Each row is where one point has got to under a steady rotation. How many steps took it there?
The counts run from 0 to 1338.
-6.3  -38.4  1.6  4.7  22.6  -0.2  -7.9  7.0  -13.0  10.2  -24.1  -11.3  4.0  -4.3  13.0  20.0  -5.5  55.5  -31.3  11.7  -12.7  21.4  -2.1  54.1  13.9  6.7  3.5  -0.5  -1.1  -31.2  -5.2  1.8  -4.1  3.6  -8.0  -6.3  7.1  22.8  23.2  -5.2  -11.8  11.5  -43.8  -0.5  -12.3  30.7  -17.3  -6.5  -39.5  7.0  -34.7  22.8  20.3  -47.7  48.1  -29.0  -10.6  -1.8  36.6  -14.0  25.5  21.3  -5.4 => 317
-22.8  4.3  -10.8  -18.2  43.3  6.4  -0.6  -1.0  -5.2  -36.3  -21.2  6.3  8.0  -14.3  11.9  -8.9  -27.1  29.5  -10.6  -8.8  5.9  17.9  2.8  27.3  20.4  -21.5  10.5  27.3  -25.5  -21.7  -19.8  1.5  -14.9  7.0  16.7  25.1  -4.9  27.8  41.9  -23.8  25.1  -1.1  -27.8  -2.1  -39.0  23.7  0.6  -10.0  -39.2  16.2  -32.7  33.8  2.0  -12.9  25.4  -33.5  1.3  -10.4  56.2  -11.8  26.8  7.8  -19.0 => 90
-25.3  -46.2  8.2  8.0  25.3  1.8  -3.8  12.1  -10.9  2.2  -21.5  -9.9  2.9  9.7  23.1  12.0  -19.0  42.6  -37.4  20.3  -8.5  7.6  -1.6  51.6  19.0  2.1  9.4  -6.1  -16.0  -35.0  -7.9  -6.8  1.1  7.7  -5.7  -0.8  6.9  28.9  14.5  -6.8  -3.2  8.0  -38.0  18.6  -18.2  31.3  -12.0  -0.1  -27.3  -3.0  -31.0  18.7  16.8  -40.9  49.9  -15.2  -6.2  6.4  46.5  -14.7  14.6  22.9  -6.5 => 316
-25.7  -13.0  -12.8  -0.7  37.6  -2.4  19.3  12.0  -20.6  -30.7  -42.2  5.9  10.1  -15.6  22.9  -7.4  -28.7  34.0  -4.3  2.2  -10.9  9.4  -14.2  25.1  -3.5  -16.3  22.2  30.6  -24.0  -51.6  -4.3  17.7  -1.2  29.3  -4.7  3.2  26.1  12.8  29.4  0.9  6.3  -14.8  -45.0  -1.4  -37.0  27.7  0.7  10.4  -34.2  2.0  -19.5  16.7  3.6  -19.0  21.8  -5.0  1.9  -3.6  38.7  -28.9  17.9  25.7  -2.5 => 401
-45.7  4.5  -10.0  -8.7  28.3  -3.3  15.5  6.2  0.1  -14.5  -5.4  13.2  -8.4  -12.4  15.7  -9.0  -5.7  48.5  -20.8  -3.6  16.9  11.5  1.5  37.0  0.2  -9.0  37.8  18.5  -18.9  -35.7  -2.2  2.9  -9.0  0.8  -4.4  8.5  5.9  9.0  23.4  -4.9  -9.6  5.9  -36.9  10.1  -36.9  24.9  1.0  10.8  -29.9  -1.1  -40.7  70.4  16.9  -24.4  44.5  4.1  8.5  -5.2  44.0  -11.2  6.6  25.3  -5.9 => 534
8.4  -33.4  3.1  36.5  27.4  0.4  23.3  1.6  -6.0  -22.3  -47.8  15.9  -3.6  -1.4  29.8  35.4  3.9  46.4  0.8  16.9  -28.9  29.9  -2.6  41.0  8.3  -6.4  10.9  14.2  9.2  -18.4  -23.2  -7.7  -14.8  25.8  -2.5  9.3  6.9  25.0  20.4  12.1  -0.8  16.2  -22.1  6.5  13.4  25.8  -7.2  -15.0  3.4  4.1  -17.1  25.3  -1.1  -15.2  44.8  -39.7  -27.9  -6.8  41.5  -21.6  14.1  20.6  -2.9 => 674
-2.0  -34.8  -22.1  34.4  35.1  1.8  1.1  -0.5  7.1  -5.0  -27.2  17.9  6.6  -10.7  12.8  15.1  -8.3  43.8  -15.8  11.2  -15.0  24.8  25.9  35.0  8.9  6.9  12.3  -5.6  -0.6  -25.4  -14.8  -19.3  -26.1  0.9  2.7  -2.8  4.3  48.9  21.3  5.1  14.6  25.8  -40.0  -9.9  -2.6  4.3  -27.4  -28.9  3.3  13.5  -42.6  20.0  10.5  -17.9  44.5  -40.1  -13.7  -11.1  50.3  -25.3  28.1  12.7  3.0 => 262
-20.7  -10.2  -30.9  23.0  42.4  -4.8  27.4  7.9  17.8  -44.0  -27.8  33.6  -3.1  -29.6  7.7  -2.0  -13.0  40.7  6.2  -11.4  -2.1  22.1  14.9  15.4  0.3  -28.1  18.5  8.5  -11.0  -27.2  -17.1  -0.7  -34.5  4.0  20.1  18.7  15.5  37.5  30.2  -8.7  3.4  8.6  -22.5  -15.5  -0.3  23.5  -5.8  -4.1  3.6  8.8  -28.8  41.3  4.6  4.4  41.3  -21.0  -13.1  -22.2  37.9  -19.3  1.8  5.4  4.5 => 176
8.4  -25.6  -25.1  8.0  32.3  2.6  12.3  1.8  -4.0  -34.5  -58.6  19.1  -16.9  -19.4  7.3  -3.0  -29.7  33.8  -2.5  6.8  -22.8  30.8  -3.0  28.6  2.0  -8.7  27.0  0.1  2.4  -30.3  -12.0  6.9  -11.4  16.0  12.6  1.3  42.5  46.1  42.0  -12.2  -0.3  8.4  -38.6  8.9  -3.4  24.8  -22.7  -35.6  -16.1  13.1  -11.0  27.4  -16.3  -3.0  20.6  -23.5  -6.7  -4.8  42.4  -6.5  25.8  0.4  -1.1 => 583
-31.9  -22.8  8.2  25.5  10.8  -7.0  19.4  -2.3  5.0  -30.1  -30.4  16.0  0.7  -36.0  22.3  -5.9  1.2  24.0  13.8  -0.2  6.4  19.7  5.1  20.0  10.0  -1.2  31.3  20.1  -16.0  -51.5  -18.0  6.6  -38.9  14.1  -3.6  -4.9  7.6  28.3  32.4  -3.8  5.0  13.6  -26.1  17.6  -35.6  14.4  -22.0  -1.9  -5.3  -1.3  -49.7  49.6  -3.6  -2.4  35.6  -0.9  5.0  -14.6  37.2  -32.4  7.2  6.7  4.9 => 202
-31.3  -10.9  -18.8  -7.0  52.8  6.4  12.2  2.4  -32.0  -37.9  -35.5  20.6  -23.7  -23.4  22.5  -14.5  -21.0  22.5  -24.0  26.3  -17.6  18.4  -13.8  13.4  0.9  -20.4  26.2  4.8  -16.1  -37.3  -17.3  12.4  0.3  11.8  0.1  -8.3  12.2  11.8  47.5  -10.8  -4.6  -0.1  -43.5  22.5  -5.6  10.1  12.8  -6.3  -12.7  0.8  -36.9  39.5  26.9  -21.8  32.6  0.7  11.9  -7.9  44.9  -7.3  7.9  0.9  -13.9 => 223
-18.7  -22.7  -9.8  16.6  22.6  -6.2  23.7  20.4  26.5  -29.0  -9.3  21.3  -9.8  -9.8  3.7  17.0  -2.3  55.9  -11.3  -4.7  0.8  18.6  3.7  39.5  3.5  -13.8  37.0  5.2  -10.0  -22.4  5.4  -2.3  -22.3  -0.8  3.2  13.1  31.1  36.9  14.4  -6.0  -4.9  25.8  -15.0  -7.3  -2.8  46.1  -30.9  15.5  -10.6  -1.9  -36.1  55.4  5.3  -6.9  48.7  -15.7  -24.4  -1.1  30.2  -31.0  8.3  25.4  27.7 => 462
-37.4  -40.8  0.8  1.4  27.0  4.4  -11.1  12.2  -7.6  -22.3  -10.7  -2.9  0.2  -5.9  27.2  12.4  -28.6  30.8  -23.7  8.3  -4.3  -2.0  13.3  37.6  18.9  4.6  13.1  2.3  -25.4  -47.7  -25.5  -5.8  2.2  4.3  -7.8  -12.0  -12.2  35.2  34.1  -13.1  1.0  5.3  -42.0  10.6  -21.0  36.6  -11.3  2.3  -23.3  -3.7  -37.4  23.2  35.6  -29.2  38.1  -18.1  -10.7  -11.1  49.3  -6.0  19.3  23.2  -11.6 => 1012
-3.7  -19.4  -6.2  -2.5  13.7  5.4  -12.5  4.2  -2.3  -1.5  -37.9  2.0  -7.9  -6.7  11.3  29.9  -1.0  47.9  -14.5  11.0  -13.5  27.4  1.6  47.6  14.1  5.0  -5.7  5.8  8.5  -20.3  -12.4  -4.6  -7.5  7.8  -1.2  -5.7  6.6  27.5  22.9  -0.2  -9.9  12.3  -41.4  -9.9  -2.2  25.0  -20.6  -5.9  -44.3  12.7  -34.6  26.2  17.2  -50.8  39.9  -23.3  -10.0  -14.2  50.2  -9.1  28.6  14.4  -12.2 => 318
-9.4  -10.0  -9.7  -8.2  46.1  15.0  6.0  -22.6  -5.3  -26.9  -29.2  2.9  -11.1  -18.3  18.8  10.7  -14.8  34.0  -2.7  0.1  9.9  0.1  16.2  15.6  26.6  -1.2  20.9  24.5  -10.4  -43.4  -35.5  -13.3  -10.9  27.2  -5.9  8.7  -2.8  13.2  24.7  -0.9  -2.0  16.9  -30.7  15.4  -30.1  24.4  -23.5  -19.1  -9.5  10.7  -33.0  53.3  3.8  -24.7  24.8  -36.6  14.0  -12.7  45.6  12.7  29.7  28.2  -13.7 => 423
3.9  -48.9  -10.4  16.9  42.3  -0.1  -2.3  -5.6  4.2  -14.3  -37.0  4.5  0.6  -15.6  18.1  12.2  -22.3  38.5  -11.3  3.8  -22.5  23.1  3.5  26.8  29.9  5.0  -2.9  -9.3  -13.4  -36.7  -26.2  -18.1  -22.4  10.2  0.7  -4.8  12.0  33.6  16.9  -15.6  11.6  18.0  -35.1  -3.2  -9.8  20.9  -33.6  -28.3  -7.8  24.0  -33.5  17.6  0.8  -23.7  39.4  -40.8  2.8  -10.5  46.6  -13.0  36.0  8.0  -7.1 => 1116
7.3  -38.0  -9.6  34.6  40.3  2.2  37.8  1.6  -4.3  -45.1  -43.5  32.2  -18.9  -11.1  11.9  12.0  4.7  46.5  -2.0  9.5  -21.4  28.8  9.6  31.1  0.8  -26.5  8.2  6.4  -0.5  -27.9  -14.3  2.0  -30.8  19.3  9.0  14.6  13.3  36.3  28.2  0.2  -3.1  22.7  -14.9  6.1  3.8  26.5  2.1  -24.8  7.4  3.6  -19.5  37.2  -13.8  0.2  39.1  -35.0  -13.4  -5.2  32.2  -20.3  8.9  12.3  8.6 => 773
-17.2  -13.9  21.9  -3.8  37.2  1.8  6.7  0.4  -22.9  -18.9  -25.7  2.0  -10.3  10.0  30.5  5.0  -15.6  27.3  -25.0  8.8  -3.0  15.1  -4.8  45.9  13.6  -13.3  10.4  18.2  -6.6  -20.6  -30.4  -8.3  5.4  15.3  -9.7  15.7  -11.2  15.2  38.3  5.1  -4.3  13.4  -33.5  25.3  -32.0  18.3  3.2  -14.8  -22.9  3.0  -15.2  30.8  5.9  -20.7  37.2  -46.0  -6.0  8.7  56.3  -1.1  14.7  35.2  -15.3 => 601
-13.3  -18.6  -18.7  -0.1  51.7  14.0  -5.5  -2.2  -16.1  -22.6  -28.8  9.4  7.7  -18.9  18.4  15.9  -9.6  35.2  -28.6  16.4  -22.9  22.0  0.9  26.2  7.0  -2.7  6.5  22.7  -18.1  -22.6  -20.5  -7.9  12.4  -0.2  4.2  -13.6  -3.9  5.4  31.3  -11.0  14.4  22.0  -35.3  -2.0  3.2  7.5  -9.0  11.2  -15.7  7.5  -53.4  13.6  36.8  -36.3  28.0  -30.8  -7.2  -15.7  57.3  -16.8  27.5  13.1  -9.6 => 33
-3.0  -50.8  -17.3  16.2  33.0  23.2  25.0  11.3  -17.0  -41.4  -37.1  6.7  2.7  -0.2  3.8  6.3  -34.8  28.3  -29.8  0.2  -10.9  -2.7  4.7  30.4  16.5  -6.1  6.9  19.7  -20.9  -44.2  -9.9  13.6  10.5  24.6  6.7  -3.9  19.5  26.0  14.2  -8.8  11.9  9.2  -23.9  26.1  -21.1  36.3  -28.0  -9.8  -5.5  9.9  -22.3  15.7  -2.5  -14.3  13.6  -33.5  -10.4  -3.0  46.8  -10.5  34.8  32.1  15.8 => 1091
-10.0  -12.0  -26.2  1.6  13.9  10.2  18.4  17.2  6.2  -6.5  -47.2  3.2  -6.3  -6.3  18.3  22.6  -11.1  48.9  -9.0  13.5  -12.7  30.9  -25.3  40.4  -1.6  5.8  28.1  12.9  14.8  -27.4  -0.8  5.5  -17.3  20.4  -4.5  -9.1  51.9  20.2  22.0  9.6  -9.3  -1.2  -38.6  8.0  -1.3  15.5  -21.1  -8.2  -14.8  7.8  -30.8  43.5  12.4  -35.4  36.4  5.1  -8.4  -4.3  50.5  -10.3  16.2  15.9  -1.3 => 41
-32.1  -15.1  0.8  10.2  14.0  4.9  21.3  14.5  3.9  -20.4  -6.1  22.4  0.7  -21.2  30.3  3.2  10.1  36.4  9.5  -0.7  3.5  22.8  -6.2  30.4  -2.7  -9.9  11.2  22.2  -8.3  -40.2  -22.3  4.2  -38.1  15.9  3.4  2.0  -5.3  9.4  32.9  3.4  -11.9  26.6  -48.9  8.3  -20.4  3.5  -9.4  5.4  -10.1  11.5  -47.0  51.2  32.2  -38.0  40.1  3.5  -5.9  -18.5  43.2  -33.6  7.6  19.5  -1.6 => 100
-2.7  -16.6  -12.7  -15.9  18.3  21.8  2.2  1.2  -18.1  -30.2  -36.8  6.4  -20.2  -7.4  -12.7  0.1  -11.5  37.2  -33.5  2.7  -16.2  30.3  -15.2  43.0  10.8  -6.4  2.5  15.7  0.9  -14.6  -10.7  16.2  2.6  4.7  14.3  1.7  9.2  19.9  49.5  -20.0  -8.8  18.0  -32.7  26.0  -5.5  27.2  -19.0  -26.4  -41.0  26.7  -27.6  34.4  8.4  -41.5  19.3  -17.2  -4.0  -4.1  52.1  -13.4  29.3  7.9  -7.2 => 916
-4.2  -33.1  -7.9  30.0  43.8  7.3  21.2  17.8  -21.9  -19.9  -8.0  5.0  10.0  5.0  25.6  13.0  -3.0  49.7  -28.0  14.6  -7.2  28.5  -2.5  47.8  8.0  -4.5  -18.2  6.5  -9.0  -35.2  -4.4  -1.2  -9.3  20.7  11.9  16.1  -9.4  8.2  21.4  -10.3  -11.6  18.0  -40.6  5.2  7.5  21.5  18.2  -22.7  -8.0  11.5  -24.2  17.8  19.7  -39.4  41.7  -32.4  -16.4  -2.2  37.1  -22.6  23.8  30.4  -14.3 => 1295
-1.7  -36.9  -3.4  11.8  44.8  -0.3  18.2  0.0  8.6  -37.5  -27.1  22.7  -28.5  -16.9  16.4  16.4  3.4  44.8  8.4  -2.7  -13.1  20.0  7.3  20.7  19.0  -20.3  10.0  4.2  4.1  -25.5  -29.9  -8.7  -10.9  12.7  6.8  6.7  16.5  18.4  8.8  -7.6  -6.0  30.6  -13.6  2.1  8.9  39.4  -38.6  4.7  -0.7  11.8  -30.9  52.6  1.5  -24.3  44.6  -28.0  -5.2  -16.3  33.0  -8.4  20.0  14.0  1.6 => 929
-20.9  -7.6  13.7  10.6  34.8  3.9  27.5  11.7  -5.5  -41.5  -24.7  26.2  -7.3  4.7  19.9  12.0  3.0  46.5  -3.7  6.7  -3.1  17.2  3.4  46.3  -8.0  -35.1  9.2  31.6  -12.7  -13.4  -18.6  0.2  -2.6  4.7  -1.1  27.7  -4.8  17.7  30.0  16.4  9.6  27.6  -16.3  1.2  -30.6  24.4  9.9  17.6  -13.2  -2.9  -24.6  34.6  7.8  -5.6  32.5  -34.5  -33.7  -2.2  50.4  -33.5  -3.8  35.0  10.2 => 877
-37.8  -24.0  -3.2  -1.5  16.8  -3.0  -8.7  7.9  2.1  -23.9  -18.8  22.0  -25.8  -11.7  5.9  -13.9  -21.9  27.0  -26.1  16.9  -4.9  25.1  17.5  46.1  6.1  -19.7  25.3  -5.1  -8.8  -6.4  -16.3  -2.3  -20.0  -23.1  2.3  0.1  9.2  48.9  46.1  -14.4  21.3  20.1  -26.0  5.7  -18.1  16.6  -15.0  0.5  -13.5  10.3  -34.7  49.4  2.8  -12.6  41.4  -2.8  -4.7  0.5  52.5  -25.1  -4.0  -5.9  0.6 => 537
-6.2  -34.3  12.5  31.2  16.3  0.0  31.1  -15.5  3.5  -29.6  -35.1  17.2  -15.5  -14.6  15.9  -3.4  4.2  37.1  -3.9  16.8  -19.2  38.0  -14.3  40.1  11.9  -16.5  6.2  10.4  -5.9  -25.3  -2.9  4.9  -26.9  20.7  0.4  9.7  30.8  15.0  25.7  -6.3  12.7  30.8  -15.2  22.7  -8.3  9.7  -18.3  -6.9  9.3  21.6  -37.3  52.4  -16.6  -15.7  39.4  -15.0  1.6  -1.9  45.6  -38.5  2.9  4.6  12.6 => 1338
-13.2  -11.9  -8.0  -11.5  29.0  -5.5  -5.0  -8.2  2.9  -17.9  -28.7  5.3  5.5  -29.2  16.0  10.6  -20.9  34.7  -12.1  4.6  -7.8  30.0  -7.9  39.5  41.6  9.3  1.3  7.1  -1.2  -28.5  -15.3  -12.8  -17.2  23.4  2.7  7.3  -8.1  12.4  38.0  -25.2  13.8  6.9  -27.0  -3.5  11.6  18.9  -9.7  -20.2  -28.9  19.0  -44.2  40.4  7.2  -31.2  32.1  -29.1  8.6  -23.2  52.0  -5.1  34.4  -1.4  -30.7 => 320
-21.5  -2.6  -34.7  -13.6  25.2  16.2  6.5  13.6  7.7  -17.7  -4.2  11.9  -6.0  -10.7  -5.4  3.2  -22.8  41.3  -40.5  -2.9  4.7  36.1  -12.5  41.8  13.7  8.1  16.4  5.8  -12.3  -19.5  8.8  5.9  -3.4  -0.8  13.2  9.8  19.8  26.8  26.4  -20.8  16.5  14.1  -37.0  -2.4  -3.1  28.5  -25.0  -12.1  -30.5  23.4  -39.0  45.6  21.7  -32.2  25.8  -14.6  -5.1  -6.8  52.3  -22.5  31.1  9.0  6.2 => 1072
-22.6  -34.3  -24.4  8.9  26.2  12.5  7.2  19.6  -4.2  -8.7  -23.0  4.0  11.4  9.9  5.5  25.7  -11.0  55.4  -32.0  4.1  -15.1  10.3  13.5  45.6  13.4  -4.5  -4.0  9.8  -15.5  -24.2  -2.0  -0.8  -11.5  10.1  1.1  5.0  7.2  29.5  10.3  -3.4  -4.7  3.9  -37.3  -9.6  -0.7  42.1  4.5  -2.3  -38.6  3.5  -32.5  26.5  14.7  -50.8  59.3  -21.7  -11.6  -8.8  45.7  -8.6  10.5  23.8  -6.2 => 1039
-24.2  -10.6  -25.2  3.0  38.2  7.6  41.0  14.0  -4.3  -31.4  -22.3  31.2  -1.7  -11.8  25.9  -10.0  -20.9  24.9  -12.8  20.5  -12.1  36.2  -10.5  26.6  7.8  -13.1  15.1  18.4  -9.9  -24.6  -15.4  2.0  -21.7  27.5  -6.6  11.0  11.0  5.3  21.3  10.9  14.2  19.4  -31.6  18.8  -10.5  -4.7  -5.6  -10.4  19.5  16.5  -26.9  56.6  13.4  -15.1  29.4  -7.0  -3.0  -3.3  54.3  -24.2  3.5  26.3  2.3 => 355
-9.5  -28.2  6.0  -3.1  47.0  -4.7  -8.5  8.9  -6.6  -40.0  5.7  14.1  -32.4  -5.5  13.6  0.6  -8.3  47.1  -23.1  12.0  7.9  11.7  14.7  42.9  10.8  -20.9  17.8  2.2  -17.4  -22.9  -22.6  1.6  6.2  -19.6  -6.0  10.0  -4.8  40.5  24.2  1.5  2.8  31.1  -33.6  5.9  -30.2  29.0  -24.5  -1.2  -20.2  5.1  -16.2  35.7  5.5  -11.5  33.4  -33.0  -18.2  1.3  32.1  -32.2  19.5  25.3  2.4 => 1290
-34.1  -12.5  -14.0  24.7  48.0  -16.7  2.8  13.1  -4.3  -38.1  -5.5  23.3  -5.0  -33.9  23.9  -3.5  -5.0  40.4  5.9  7.3  8.4  20.2  6.9  32.3  5.8  -23.8  21.0  9.5  -19.8  -51.8  -14.3  1.2  -25.5  0.5  -1.2  8.1  5.4  27.4  24.4  -4.7  7.8  6.8  -38.8  -15.7  -22.8  26.4  13.3  9.5  -16.3  -11.1  -30.1  31.6  16.8  0.8  41.0  -13.6  -9.6  -20.0  21.6  -41.3  12.0  6.4  -2.2 => 1287
-14.1  -26.2  -3.8  9.8  58.5  -2.2  22.6  -4.5  -20.4  -42.9  -30.5  5.2  5.5  -2.3  17.0  11.3  -25.4  38.8  -21.6  1.0  -15.3  18.7  -6.6  31.2  16.9  -26.5  4.8  8.0  -23.9  -28.6  -11.4  -6.3  6.2  17.2  13.6  26.7  0.9  8.8  25.7  -24.8  7.6  2.0  -19.8  0.2  1.7  39.4  8.5  -4.0  -27.5  7.0  -28.8  10.2  -1.5  -6.6  42.2  -47.0  -3.4  -12.7  38.4  -7.3  18.8  17.1  -19.0 => 498
-43.6  0.4  -30.3  -0.4  28.2  9.6  26.4  16.4  -9.3  -23.5  -26.6  15.8  13.1  -10.2  13.8  -3.3  -18.0  41.7  -16.0  -5.7  0.9  25.6  2.4  34.1  0.7  -18.0  6.1  33.6  -18.3  -35.4  7.1  6.9  -17.2  22.4  11.2  13.7  12.2  3.0  22.8  -9.0  13.9  -7.9  -32.8  -2.0  -20.5  16.9  21.4  12.1  -37.0  8.8  -35.5  43.4  15.9  -31.8  44.1  6.0  6.0  -8.8  46.8  -20.6  3.2  10.3  -7.5 => 532
3.0  -29.2  -29.8  20.0  36.3  15.3  11.2  11.6  12.1  -16.4  -27.3  18.5  7.3  -9.4  13.8  25.5  -17.0  36.6  -9.4  8.8  -24.1  25.0  18.7  21.7  12.0  -4.0  -2.3  3.4  -5.9  -23.2  -20.2  -11.6  -18.5  14.7  9.4  -5.6  4.9  36.7  11.7  6.2  20.4  28.7  -36.6  -11.3  6.2  12.4  -30.1  -18.8  6.4  20.4  -34.7  24.2  19.4  -31.9  28.4  -37.3  -22.3  -19.4  55.9  -15.6  28.4  26.5  7.9 => 263
-12.2  -11.6  -21.7  -14.4  19.1  21.8  13.3  5.9  -16.4  -26.5  -36.3  15.4  -27.4  -6.7  -3.8  -1.5  -10.2  41.1  -34.7  11.6  -4.6  16.2  8.6  38.4  11.2  -7.8  17.8  13.1  4.9  -18.1  -18.2  9.5  -7.7  13.4  -1.6  4.8  8.4  27.7  43.1  -1.7  -5.2  14.3  -34.6  46.3  -16.7  18.1  -4.8  -34.4  -15.0  18.5  -17.3  64.4  0.5  -35.1  23.2  -4.9  1.8  -3.3  54.4  6.2  15.1  12.2  -5.5 => 1047
-9.4  -47.4  12.3  25.8  16.9  10.2  22.4  0.1  -8.5  -21.6  -27.0  11.6  -21.2  -7.1  15.8  -1.5  16.7  51.2  -1.8  14.3  -5.6  16.1  13.2  40.1  9.3  -7.1  10.1  6.7  5.6  -39.2  -20.6  12.8  -19.6  15.9  0.7  3.7  0.0  23.6  19.2  12.3  -16.5  31.4  -34.3  38.0  -25.1  21.4  -4.2  -19.5  3.7  11.1  -23.6  57.6  -12.4  -30.1  43.2  -15.0  3.2  3.9  33.9  -12.9  2.4  23.4  10.5 => 515
-11.3  -4.2  -11.2  5.4  5.1  0.8  16.5  5.5  12.5  -15.2  -34.5  4.5  7.5  -4.2  3.0  9.0  -10.8  54.0  -10.5  -8.6  2.6  32.9  -8.4  52.3  4.5  6.1  26.6  22.8  -7.7  -30.0  18.6  9.4  -28.1  10.2  5.3  21.9  33.2  37.4  32.4  -4.9  12.3  0.9  -22.1  -0.2  -30.4  31.5  -20.1  -20.7  -40.6  15.8  -23.6  42.3  -28.2  -10.8  33.1  -23.9  -4.0  -3.9  44.6  -29.7  25.7  10.8  6.6 => 273
